Where one turn sends some rows of the set: a few examples, then the rows asked
Soged: [7.8,2.9,-12.0,3.8,10.4,8.2,25.5,-19.9,8.5,-10.9,1.1,0.2,-14.6,-26.1,-4.1,24.4,-19.3,1.8,14.9,4.0]
kalek: [20.1,6.0,11.1,-9.3,8.7,-24.9,-8.9,-0.9,-13.0,-13.7,3.5,-15.8,18.3,12.0,24.7,-7.9,9.6,9.1,-22.1,8.8]
Rigi: [13.2,-16.6,15.7,18.2,-2.8,-22.1,39.2,10.8,6.6,-3.9,-11.8,2.2,25.2,8.6,1.6,3.2,25.7,10.6,10.1,-13.7]
Novod: [-31.9,-20.6,8.0,6.3,-21.9,-9.3,6.5,-21.2,15.3,12.9,3.4,-2.5,-5.0,-17.6,-16.7,-3.6,-2.0,20.4,2.5,-5.6]
gulev: [13.9,12.4,22.8,-1.4,-2.3,-15.9,8.5,13.7,10.2,24.0,4.7,26.3,20.6,0.2,7.2,-21.1,-1.2,11.6,-21.9,-15.7]
pekor: [-1.3,7.2,-4.6,-0.5,-11.6,-13.6,-18.5,-9.9,-3.3,17.5,8.3,-17.8,-15.3,0.4,-27.3,15.0,-10.3,-9.5,21.2,8.1]
Tunep: [10.6,-5.0,-9.7,-8.5,9.2,20.7,4.3,-4.7,18.0,-12.6,8.8,1.6,-9.7,-36.0,4.4,11.3,-12.5,-10.2,8.9,-14.9]
nevan: [-9.8,5.8,-2.2,23.4,-2.3,14.0,13.2,19.3,-24.1,-26.7,17.7,5.2,19.5,3.0,8.1,-11.0,7.2,-19.9,-4.6,-8.1]
vugag: [0.5,8.8,0.4,-4.9,7.1,-3.7,7.8,10.3,-8.6,-29.9,-14.6,-12.3,6.7,20.5,13.7,-8.9,-1.5,20.2,-26.8,5.0]
buto: [10.9,-16.3,15.9,33.0,-12.0,-1.3,-3.4,-20.3,7.5,19.9,-6.1,10.7,2.6,7.0,-5.8,-2.0,-26.2,14.2,28.6,-6.1]
tinib: [11.2,-19.6,16.2,31.5,-6.8,3.0,-1.3,-23.5,8.6,15.5,11.6,12.6,0.0,0.3,-12.4,2.1,-22.3,20.5,25.8,-7.4]
Zonam: [11.7,13.5,15.3,0.2,25.7,-19.5,-3.3,9.3,-16.8,-32.2,9.9,-23.6,3.8,1.6,13.1,-10.4,4.0,2.7,-13.0,-3.7]
Rabof: [12.0,-14.9,-11.1,-6.7,8.6,6.5,-3.9,-26.6,8.1,-2.3,21.6,1.1,-11.9,-26.7,-14.4,12.0,-0.1,-5.7,16.2,8.4]
buteb: [22.4,-9.6,10.4,14.6,-2.7,-25.3,34.5,6.5,6.4,-1.3,-15.7,-0.3,29.4,10.6,4.4,-3.3,26.6,8.0,-0.3,-7.8]
nuf: [4.4,12.5,0.9,26.0,4.5,1.6,18.6,-1.3,-13.1,-17.2,15.3,14.0,20.8,24.9,17.6,-4.0,-7.4,-26.1,-16.3,-7.2]
Dazu: [10.8,-7.0,11.8,20.7,-5.6,-19.7,38.6,12.9,3.5,-0.8,-9.1,2.3,23.3,9.0,1.4,-0.8,31.6,15.6,12.6,-6.7]
Zufa: [9.0,11.5,11.8,12.2,-0.2,-1.6,10.6,2.7,-25.0,-9.6,24.2,1.3,21.2,18.0,9.0,-15.0,23.8,-21.7,-7.2,12.5]
tol: [-28.8,-29.4,7.1,9.2,-14.8,-1.6,8.2,-15.6,21.6,6.7,1.7,-2.5,-2.7,-18.8,-19.0,-12.2,3.2,13.2,-5.9,-9.3]
dakuf: [6.7,12.1,24.8,0.8,-3.5,-8.5,5.1,17.4,10.6,26.6,0.4,30.5,14.6,3.2,7.4,-23.3,3.0,12.2,-18.7,-10.5]
ruge: [-32.4,-25.4,11.7,5.8,-19.7,-8.3,12.3,-11.8,16.5,9.6,-7.0,-2.0,2.8,-23.2,-14.8,-8.5,-0.3,13.6,-4.4,-4.7]
sem: [-3.5,27.2,5.5,3.0,7.1,-1.3,-2.4,-2.3,-28.0,-21.2,15.6,6.6,22.9,9.2,18.1,-12.5,13.8,-19.7,9.3,-2.3]
Tik: [-5.6,18.6,-2.6,5.9,-17.0,3.0,-3.4,18.8,-0.3,3.8,-4.5,-23.0,-13.5,2.0,-17.7,15.7,-17.7,-11.3,26.9,-10.9]
Nariv: [12.6,-18.5,17.6,37.7,-6.6,2.3,-2.2,-13.1,11.2,16.8,0.3,12.7,9.7,3.4,-8.2,0.6,-24.0,16.6,28.5,-7.0]
toz: [4.5,-3.7,-20.1,2.0,18.3,4.9,-6.6,-6.7,13.0,-10.4,16.0,-6.1,-18.8,-18.2,1.7,3.9,-5.9,-15.3,26.6,10.2]
tib: [12.8,13.9,18.8,5.7,-5.1,-9.8,9.2,14.6,12.2,23.4,-1.2,25.0,21.2,9.1,6.2,-27.5,10.6,5.4,-22.8,-4.7]
zisi: [-15.1,24.4,-10.0,-0.5,-7.9,4.1,-6.7,3.9,15.1,5.7,13.3,-8.2,-3.5,5.7,-30.2,18.7,-24.3,-1.7,7.4,-11.2]
godu: [-2.5,6.3,-9.2,-18.2,-3.7,-8.1,-11.9,-1.4,-5.4,-2.5,7.3,-18.8,-7.9,-4.0,-26.3,-0.6,-26.0,-20.8,21.7,-3.2]
talam: [10.3,8.0,3.3,2.9,5.9,-14.2,-9.8,16.1,-16.5,-23.1,-11.9,-13.7,10.3,1.2,30.4,-3.6,-17.9,14.5,-15.8,-9.0]

Zufa turns into Rabof
Tunep turns into talam
Where do these go?
buteb turns into Novod
toz turns into Zonam
Rigi turns into ruge
vugag turns into zisi
buto turns into Dazu

